In the rows, zero is written as 128.
The rows below fall into families. The same turns and mirrors carry the whole set onto itself and the rows of a family onto each other. For each named row, which other rows are in its family? Write them in the order they are listed.
These 32 rows form 4 families of 8 rows each.
pib: [ 92 119 143 152 139 151 111 108  87 115 142 141 135 152 126 119 152 137
 131 111 141 131 123 148 111]
vut: [128 128 113 120 104 104 128 138  93 124 134 172 173 160 112 133 108 123
 137 107 147 139 134 141 146]
dovu: [122 115 140 155 123 132 160 135 104 132 139 142 142 138 113  91 146 145
 117  97 141 178 154 127 136]
zona: [ 80 134 140 132 143 150 106 130  83 108 149 146 129 150 120 119 142 120
 145 116 137 130 121 151 125]
Popep: [124 121 135 149 129 129 166 138 119 121 128 147 160 128 106  90 137 160
 117 109 141 191 139 135 124]
Pim: [122  87 146 136 115 114 132 122 118 138 140 155 130 134 104  99 154 147
 111  96 138 168 137 141 132]
Soke: [114 140 104 117  92 105 113 128 125 121 141 154 182 157  88 133 142 135
 130 113 163 132 150 117 120]
gos: [126 146 136 149 133 122  91 114 109 112 153 189 147 141  84 119 150 144
 136 117 161 172 164  98 125]
kaban: [104 114 114 118 123 135 180 111 120 142 141 131 144 154  98 132 100 132
 156 115 162 150 122 132 148]
Vamop: [113 138 113 131  96  98 111 141  98 125 128 173 172 147  86 130 117 133
 136 102 151 133 147 137 147]
Mab: [109 153 115 108 137 127  99 103 102 133 142 159 118 144  74 162 134 114
 169 138 156 119 139 135 122]
rubu: [106 128 114 107 135 134 175 127 112 143 117 118 131 132  96 133 120 130
 150 130 136 139 114 171 122]
vufu: [116 107 135 148 118 146 151 142 116 144 121 144 132 126 124  97 140 134
 125 105 143 173 124 123 146]
fep: [158 151 108 130 114 115 156 127 117 148 128 149 154 133  61 127 122 162
 145 113 170 168 140 106 128]
Par: [110 161 110 100 144 125 105 106 116 120 130 164 134 132  69 163 123 130
 168 150 158 132 128 146 110]
Maf: [107 137 113 114 123 146 172 121 125 140 121 118 157 135 100 135 109 119
 147 123 141 146 122 164 140]
Guf: [111 183 104 122 151 142 133 119 105 122 133 152 151 143  71 150 119 126
 177 155 152 142 131 121 112]
nupe: [118 130 145 140 173 150 153 113  98 139 132 153  99 120  88 116 132 138
 158 138 127 178 117 145 125]
Sosi: [129 156 136 140 143 120  86 130 103 118 131 176 137 123  78 118 174 141
 132 136 128 160 145 130  96]
dud: [ 93 116 121 109 102 101 104 133  91 121 140 163 169 147  94 120 122 142
 145 100 148 134 139 115 137]
Tipor: [140 153 128 148 164 155 161 109 133 140 134 144 113 131  81 129 151 130
 144 152 141 176 126 146 107]
tir: [159 137 121 120 112 127 159 116 123 128 112 173 141 120  80 126 142 147
 150 131 174 187 127 113 108]
rurem: [119 137 137 125 172 159 155  99 122 127 140 132 105 124  96 124 152 141
 149 145 148 178 135 136  99]
ligi: [104 145 137 137 164 151 138 103 128 130 136 134 105 112  68 119 163 151
 149 141 150 172 143 129 100]
Zef: [152 142 110 123 125 106 160 110 137 145 120 160 148 121  62 134 127 154
 140 131 163 180 161 121 122]
ruf: [125 138 137 142 146 110  94 120  95 112 149 187 120 136  82 119 161 156
 138 123 159 165 160 108 106]
muvu: [117 162 113 110 148 110 115  99 108 118 151 164 150 152  51 152 134 138
 164 147 146 137 142 138  98]
Ninuv: [ 75 118 141 128 152 141 109 114 107 113 145 158 127 144 114 123 153 111
 143 139 119 142 126 154 116]
takul: [135 130 139 135 133 118 101 129  96 120 144 162 130 148  85 102 177 142
 127 141 164 178 153 107 104]
Kabu: [140 154 107 105 129 106 156 133 134 139 127 166 143 121  54 133 118 138
 154 137 156 180 156 123 135]
ner: [ 98 140 110 123 132 138 164 112 127 142 129 146 152 131  90 146  98 130
 162 111 125 132 112 154 141]
tutol: [ 74 132 128 137 154 129 106 125 100 133 161 134 140 157  96 123 131 126
 138 120 116 122 141 149 136]

The rest of the family of zona: dovu, Vamop, Par, Maf, rurem, Zef, ruf
The rest of the family of kaban: Pim, Soke, Guf, nupe, Sosi, tir, tutol
The rest of the family of muvu: vufu, fep, dud, Tipor, Ninuv, takul, ner

